(in the rows, 128 means zero)
One turn moves every row onto another: examples first, then more rows asked
J_450: [143 124 137 143  85 146 150  92 121 146 116 175 124 134 112 133 127 126
  77 142 107 123  90 129 152 145  93 133 163 133 175 124 147 139 139 135]
J_314: [138 134 104 127 151 134 129  89 150 138 134  90 132  96 136 123  99 139
  91 147 126 111 138 133 140 165 142 118 137 113 137 125 142 146 126  82]
J_863: [116 134 136 142  94 148 133  82  88  89 112 123 145 154 105 134  96 104
  85 143 114 165 111 148 125 135 140 131 106 129 145 151 130 128 122 138]
J_264: [164 123 112 141  96 131 165 145 110 106 120 120 138 146 114 136 145 115
 124 120 140 126 141 111 143 143 154 111 110 126 104 102 103 162 139 118]
J_41: [120 106 165 127  87  74 120 135 128 155 126 120 130 105 128 120 102 106
 137 139 135 136 112 169 152 118 128 101 130 121 117 132 145 136  98 156]
J_315: [122  99 161 119  83  65 124 135 132 141 117 116 126 108 133 128 112 101
 128 117 139 132 101 144 155 120 116 109 147 118 125 112 161 147  98 143]
J_386: [128 127 111 135 148 142 133 133 128 152 131  90 151 125  93 111 144 139
 101 146 118  87  80 133 136  90 143 117 139 118 122 103 123 173  88 123]
J_701: [ 83 149 162 130 160 112 119 112 121 144 112 125 128 151 126  91 126 102
  85 142 132 141  95 136 139  95 122 111 145 116 135 117 174 188 141 163]
J_119: [123 104 160 119 100 144 150 114 131  96 116 125 129 151 100 106 140  93
 119 138 136  97 144 137 165 164 147 120  97 168 144  98 143 155 151 135]
J_809: [146 130 136 107 151 143 149 153 153 168 107 105 153 143 124  84 148 135
 126 138 120 106 132 134 140 120 134 128 158 129 119 121 125 160  96 105]
J_775: [101 157 171 120 163 112 127 129 120 168 105 137 133 157 140  88 127 104
 118 135 132 150 124 143 133 102 134 119 147 129 119 123 154 184 149 155]
J_725: [ 98 111 161 112 107  88 115 138 137 159 125 121 132 111 118 129 103 115
 127 136 143 130 120 183 157 126 130  81 123 132 121 121 138 133 128 172]
J_493: [147 151 145 157 136 151 124  91 135 143 154  90 139  86 118 136 128  99
 106 127  90  99 130 140 128 135 134 136 143 137 166 122 123 175 143 137]
J_888: [135 111 146 119 102  71 137 136 123 135 125 111 128 108 147 132 128 103
 111  95 139 130  99 133 156 120 106 107 155 106 127  99 163 136 111 166]
J_798: [ 85 121 167 141 159 115 127 122  97 137 108 131 143 128 139  72 147 109
  90 141 134 127 101 125 134 110 125 113 160  93 125 115 173 168 125 153]
J_158: [114 119 147 103 125  96 124 131 127 156 133 120 136 118 131 135 118 111
 112 112 141 135 118 177 158 122 121  78 129 117 120 105 135 133 145 194]
J_125: [139 130 138 116  95 166 116 104  95  94 124 140 158 157 115 110 103 130
 109  99 155 119 136 123 136 124 139 136 122 125 135 113 112 123 157 150]
J_980: [132 117 133 155 107 134 137 153 126  76 114 105 133 126  77 135 151 123
  86 145 128 101 117 138 145 176 132 110 129 119 116  95 120 143 138 133]
J_854: [134 119 114 122  94 140 139 110 100 162 118 180 141 133 103 120 103 161
 104 143 135 116 102 133 151 160 133 126 150 136 138 134 136 117 127  99]
J_528: [ 93 163 158 135 152  94 100 152 111 157 112 125 136 148 119  98 114 125
 119 146 142 128 105 141 127 107 147 119 156 132  98 118 154 182 132 142]
J_761: [149 115 148 112 157 159 144 115 142 150 100 106 134 115 111  70 162 120
  89 152 108 110 104 155 150 127 113 123 142 106 127 107 123 162  94 126]
J_762: [128 121 147 124  82 139 143  88 104  96  81 137 124 163 112 141 106  99
 117 127 120 162 128 132 131 137 131 138 142 152 138 119 129 142 147 105]
J_417: [137 139 137 159  99 129 132 116  91  80 107 116 135 161 126 160 123 121
 109 126 119 128 121 127 112 127 139 139 169 157 120 111 137 124 153 133]
J_929: [149 137 138 135 100 144 153 103 103 159 141 173 132 148 122 147 128 126
  99 121 108 109 101 129 148 130 117 138 163 166 167 115 148 135 157 151]
J_44: [162 121 145 160  97 153 145 111 116  90 131 116 122 126 102 107 145  92
  88 146 130 116 124 144 150 143 127 118  82 124 133 114 111 155 139 167]
J_598: [134 128 151 120 169 142 152 127 155 154 109  90 132 148 141  86 158 124
 105 170 102 100 125 161 141 123 125 125 155 153 129 117 157 149 107 132]
J_556: [ 95 118 144 123 110 159 125 108  88  84 119 126 163 156  91 124 108 124
  97 122 132 120 130 142 133 163 155 122 135 133 140 131 136 104 135 135]
J_755: [132 114 116 162  89 137 152 104  94 145 127 170 134 123 110 138 123 146
  82 156 118 118  86 134 140 141 118 121 158 126 152 140 145 117 118 121]
J_757: [120 110 132 124 154 153 147  94 126 153 121 101 129 128 112 100 154 112
 107 160 115  83  92 140 149  78 140 116 128 151 133  86 140 180 117 136]
J_489: [137 114 106 153 133 156 145  85 136 150 135 100 140  88 137 134 116 122
 102 144 120 117 148 113 132 129 133 103 139 107 142 124 118 165 147  94]
J_457: [118 120 139 154 137 157 134 104 156 141 129  99 141  87 111 139 133 113
 104 136  97  96 146 127 128 150 122 112 168 121 161 119 124 166 154 105]
J_966: [150 144 123 126  99 117 146 138 158  99 115  99 120 165 106 122 115 112
 100 140 138 142 130 131 155 171 134 128  91 138 128 129 133 161 120 111]
J_786: [162 156 117 121 107 134 131 107 102 165 145 174 135 143 115 128  91 159
  99 133 134 125  95 146 153 147 134 139 124 148 145 135 130 118 132 136]
J_433: [ 95 126 159 132 138 112 106 121 103 142 105 142 136 121 125  69 122 117
 103 137 157 118  95 113 140  99 130 125 145  91 113 106 157 184 123 129]
J_144: [139 147 118 128 142 138 134 118 160 165 129  86 135 156 124 105 124 131
 109 157 127 101 104 135 144  71 133 126 118 154 131 117 141 184 103 130]
J_897: [148 153 148 110 145 142 119  85 143 144 138  96 133  93 121 114 110 107
 121 113 108  91 136 143 144 159 145 149 134 152 158 110 137 164 140 108]
J_977: [123 118 142  98 120  87 124 134 135 136 127 114 129 119 136 135 125 105
  95  97 143 133 102 151 162 126 108  85 146 108 127  92 155 140 137 179]
J_395: [117 153 162 140 146  99  98 141 108 151 104 132 136 125 132  73 113 125
 108 144 147 134 103 138 132 110 130 132 149  95  99 130 148 172 114 134]
J_638: [150 148 115 123 157 135 131  89 112 140 158  88 140  97 144 128 106 126
 118 131 120  93 133 134 138 147 171 137 129 144 137 115 143 149 126 101]
J_458: [141 135 136 158 111 117 162 134 108  92 147  94 137 161 122 134 142 103
 112 153 126 115 140 138 142 158 163 122  95 162 132 132 155 140 120 149]
J_31: [145 162 136 123 117 133 136 121 114 153 144 161 138 158 112 140 113 148
  90 127 113 110  96 155 147 166 124 142 162 168 159 127 152 119 142 145]
J_849: [156 156 144 137  96 142 105 116 131  73 107 113 136 160 116 126 102 134
  83 120 139 127 122 139 129 147 109 155 148 128 132 118 126 118 153 146]

J_863 turns into J_762
J_386 turns into J_761
Where do these go?
J_264 turns into J_980
J_638 turns into J_314
J_798 turns into J_701
J_888 turns into J_977
J_854 turns into J_755

One turn moves every row onto another: examples first, then more rows asked
J_68: [184 161 109 134 146 101 141 116  91 138 150 122 102 178 134 115 111 110
 143 122]
J_61: [112 148 108 138 121 108 136 110 147 137 146 129 146 113 116 139 136 130
 145 151]
J_280: [114 129 118 130 123 158 104  89 119 142 112 115 139 175 151 152 145 146
 106 118]
J_566: [181 116 134 132 133 123 143 124 148 178 165 109 104 174  96 126 109 129
 152 103]
J_318: [164 138 105 144 139 156 118  58 101 133 123 105  99 162 159 152 114 117
 143 114]
J_845: [115 109 105 131 108 136 105 112 136 128 124 135 129 120 114 135 170 153
 135 134]
J_963: [115 168 123 126 143 122 139 104 118 152 124 114 153 168 151 145 106 140
 121 136]
J_37: [113 131 105 146 113 114 120 104 149 133 148 124 143 117 122 141 148 136
 137 155]
J_964: [179 115 128 141 133 124 138 118 152 180 169 106 101 176  98 134 115 130
 149 104]
J_722: [140 114 111 149  98 114 126 120 155 149 165 111 124 127 106 136 159 137
 140 145]
J_370: [138 145 122 131 110 103 151 128 153 155 157 129 134 119  93 129 134 121
 155 137]
J_705: [113 116 109 117 114 140 112 122 129 130 112 148 126 117 104 131 165 154
 141 124]
J_749: [177 108 124 148 128 131 132 111 156 178 167 106  99 177  98 139 123 128
 145  98]
J_186: [173 125 119 118 136 162 115  76  84 127 107 115 100 162 155 130 115 127
 149 111]
J_737: [178 102 127 142 123 141 126 107 155 176 161 111  97 176  96 139 130 125
 144  90]
J_256: [179 127 100 140 123 148 106  90  96 130 128 134  83 180 130 133 154 105
 129  84]
J_246: [135 117 116 119 105 137 130 136 141 150 125 148 108 123  81 131 166 145
 150 103]
J_33: [183 115 140 122 132 129 142 124 144 176 156 117 105 173  92 120 111 127
 155  98]
J_92: [173 133 119 111 146 153 124  90  78 129 107 116  99 161 151 123 107 138
 153 114]
J_151: [113 115 103 142 108 126 108 105 144 130 139 126 135 121 121 139 164 144
 134 147]
J_631: [184 104 139 122 122 146 128 113 146 172 148 122 101 173  89 126 126 122
 152  86]
J_571: [185 108 142 118 126 138 135 120 143 174 149 122 105 173  89 121 119 123
 155  91]
J_217: [138 131 118 144 103 104 139 121 157 151 167 115 132 123 103 132 143 126
 148 148]
J_245: [113 139 115 142 128 143 111  86 124 145 125 105 143 175 158 156 135 143
 105 131]
J_45: [185 135 113 121 125 146 115  98  90 130 119 144  89 175 124 121 145 100
 140  82]
J_582: [180  99 132 133 121 147 124 108 152 174 153 116  98 175  92 133 132 122
 147  85]
J_285: [170 127 114 131 134 164 111  62  93 128 115 110 100 160 157 140 118 118
 145 113]
J_230: [188 158 119 115 143 114 139 116  85 137 134 137 102 174 126 109 114 105
 150 107]
J_418: [136 146 123 117 113 113 153 135 147 155 142 143 128 116  83 128 137 124
 160 120]
J_866: [188 147 121 110 133 133 127 109  85 131 121 145  98 173 121 111 128 103
 147  92]
J_106: [112 133 111 110 121 131 127 128 128 133 110 156 129 114  97 127 151 151
 150 119]
J_485: [137 100 109 144  95 127 117 122 151 146 153 119 114 130 101 135 174 147
 136 131]
J_694: [134 101 110 131  99 138 119 130 144 147 137 133 108 127  91 133 176 151
 141 113]
J_301: [168 143 114 117 156 142 135  97  78 134 111 115  96 163 151 128  98 143
 155 115]
J_426: [177 131  89 160 127 134 107  88 104 134 146 118  82 184 139 142 151 110
 125  99]
J_271: [158 155  99 143 159 136 138  80  96 141 126 105  94 164 155 150  96 133
 149 117]
J_214: [178 155  96 154 144 102 134 107 100 140 161 111  95 184 141 127 120 114
 135 125]
J_346: [118 130 125 113 124 165 106  95 110 141  96 128 137 172 144 145 145 147
 112 107]
J_884: [161 153 105 131 160 135 141  92  87 139 120 111  95 163 152 138  93 142
 154 118]
J_663: [119 143 133  99 132 159 119 107 105 142  90 137 143 169 137 137 132 146
 121 104]
J_254: [135 135 121 113 110 128 145 138 142 154 128 150 117 118  77 128 150 134
 158 105]
J_344: [113 155 117 139 135 129 126  93 124 148 130 105 150 174 157 154 119 140
 111 139]
J_587: [110 157 110 124 126 109 142 121 141 140 133 142 144 111 107 134 130 133
 152 140]
J_537: [120 159 134  97 140 144 134 112 104 147  96 137 148 165 136 134 115 145
 128 112]
J_153: [160 149  98 149 148 145 129  67 103 139 128 104  95 163 158 155 105 123
 146 115]
J_205: [117 169 131 107 144 130 142 111 109 150 110 127 152 166 142 137 105 141
 126 125]
J_408: [111 149 111 113 127 120 139 126 133 137 117 153 137 111  99 129 138 141
 153 127]
J_509: [175 141  89 165 137 116 119  95 106 138 158 111  87 185 143 138 137 113
 125 114]

J_694 turns into J_485
J_631 turns into J_582
Where do these go?
J_509 turns into J_214
J_271 turns into J_884
J_37 turns into J_61
J_963 turns into J_205

